128 stands for zero in the data rows.
Here are some numbered points:
(120 119 120 135 115 112 131 133 135 110 063 128) 0
(102 101 096 110 106 099 121 114 164 092 050 117) 1
(159 140 148 175 161 141 173 163 158 134 132 180) 2
(160 143 149 107 175 147 122 130 121 122 145 101) 3
(149 142 154 097 142 149 109 143 128 104 121 115) 4
(062 039 046 021 075 042 039 046 023 030 125 014) 5
(166 140 142 133 164 140 134 135 118 129 159 166) 6
(167 157 144 122 171 165 128 138 123 146 177 142) 7
(151 148 150 167 151 131 171 148 148 131 141 177) 8
(144 135 138 098 146 147 104 134 122 100 089 108) 9
(159 175 161 175 158 131 167 169 152 158 145 187) 10
(102 071 093 129 095 098 129 129 128 151 140 102) 11
(125 118 123 141 122 106 123 136 126 154 186 150) 12
(152 134 132 106 155 136 123 136 107 123 138 103) 13
(105 130 132 163 099 134 156 104 154 125 085 161) 14
(123 161 162 143 130 142 143 131 138 152 135 160) 15
(146 161 156 160 150 153 154 150 165 145 122 154) 16
(158 164 158 105 164 161 116 164 149 129 106 116) 17
(065 066 078 136 074 055 149 089 081 058 102 105) 18
(152 131 130 109 154 135 122 134 106 125 146 108) 19
(148 140 140 144 146 122 155 148 142 161 168 164) 20
(109 115 110 135 111 092 130 116 111 136 183 135) 21
(160 147 139 096 160 150 105 138 120 108 104 114) 22
(109 128 130 127 095 149 125 134 124 158 141 152) 23
(108 116 110 156 110 093 164 123 121 102 097 148) 24
(116 139 124 148 115 126 126 128 120 153 152 159) 25
(138 161 167 150 130 168 137 138 165 148 119 143) 26
(145 159 164 149 148 169 148 148 168 149 112 146) 27
(161 148 140 106 162 149 112 141 126 114 101 119) 28
(115 155 158 139 121 137 142 124 134 148 135 159) 29
(151 173 171 127 147 167 117 159 163 150 123 119) 30
(057 017 035 047 062 064 045 054 042 065 154 032) 31
(186 178 174 116 202 178 123 165 159 146 137 134) 32
(143 097 103 110 129 116 129 131 089 124 160 115) 33
(167 165 164 181 184 158 164 172 157 157 138 174) 34
(138 129 132 190 138 127 178 142 142 130 126 149) 35
New points follow, each followed by the number of its nearest point above.
(108 105 105 139 106 094 136 113 121 128 154 121) 21
(148 161 153 167 154 148 163 154 167 144 119 154) 16
(135 135 132 098 132 138 086 131 164 121 085 097) 9
(144 136 137 143 141 121 152 149 139 160 168 161) 20
(123 079 085 096 128 088 111 111 052 107 179 082) 33
(136 152 162 125 146 156 112 141 166 145 113 117) 30
(056 022 040 047 061 068 043 052 045 064 150 031) 31
(116 068 083 086 121 090 094 102 058 100 160 082) 33
(050 063 057 117 040 042 119 041 074 061 052 089) 18
(157 140 147 184 158 139 179 167 165 133 127 185) 2
(103 112 105 139 103 084 130 116 110 140 188 137) 21
(118 143 128 143 116 132 121 128 121 156 152 153) 25
(146 152 147 156 150 149 151 153 161 144 124 147) 16
(109 118 102 168 120 104 179 127 130 102 119 146) 24
(106 126 129 162 103 128 155 107 150 121 085 158) 14
(163 156 156 105 179 138 128 132 121 126 148 135) 3
(081 082 072 132 079 069 134 073 103 102 134 094) 18
(106 103 099 108 109 104 118 116 164 095 052 113) 1
(131 106 109 091 132 116 102 121 080 112 172 088) 33
(059 075 068 118 051 055 119 049 080 074 062 097) 18
(143 154 147 149 147 139 137 152 130 151 163 163) 20
(103 096 094 109 108 101 117 114 154 097 070 111) 1
(123 132 124 180 126 104 181 140 137 121 113 156) 35
(102 115 120 129 099 135 122 128 118 162 142 121) 23
(117 113 112 135 115 105 132 120 124 131 143 120) 21
(168 162 181 137 165 172 129 164 156 150 140 123) 30
(138 103 106 114 127 117 127 129 093 128 159 120) 33
(188 171 174 139 182 180 126 168 159 152 155 144) 32
(110 106 102 110 111 106 121 118 159 099 066 119) 1
(114 132 136 156 109 138 151 110 150 125 089 155) 14
(123 128 120 084 134 133 089 115 109 095 104 101) 9
(142 102 106 118 130 116 133 131 096 127 157 121) 33
(109 132 135 157 104 136 150 106 152 125 086 153) 14
(112 129 138 102 109 134 088 103 156 119 096 086) 9
(131 161 166 152 124 167 137 132 165 146 117 144) 26
(125 102 098 084 123 105 096 109 074 103 139 084) 33
(113 110 109 142 111 099 137 118 125 136 152 123) 21
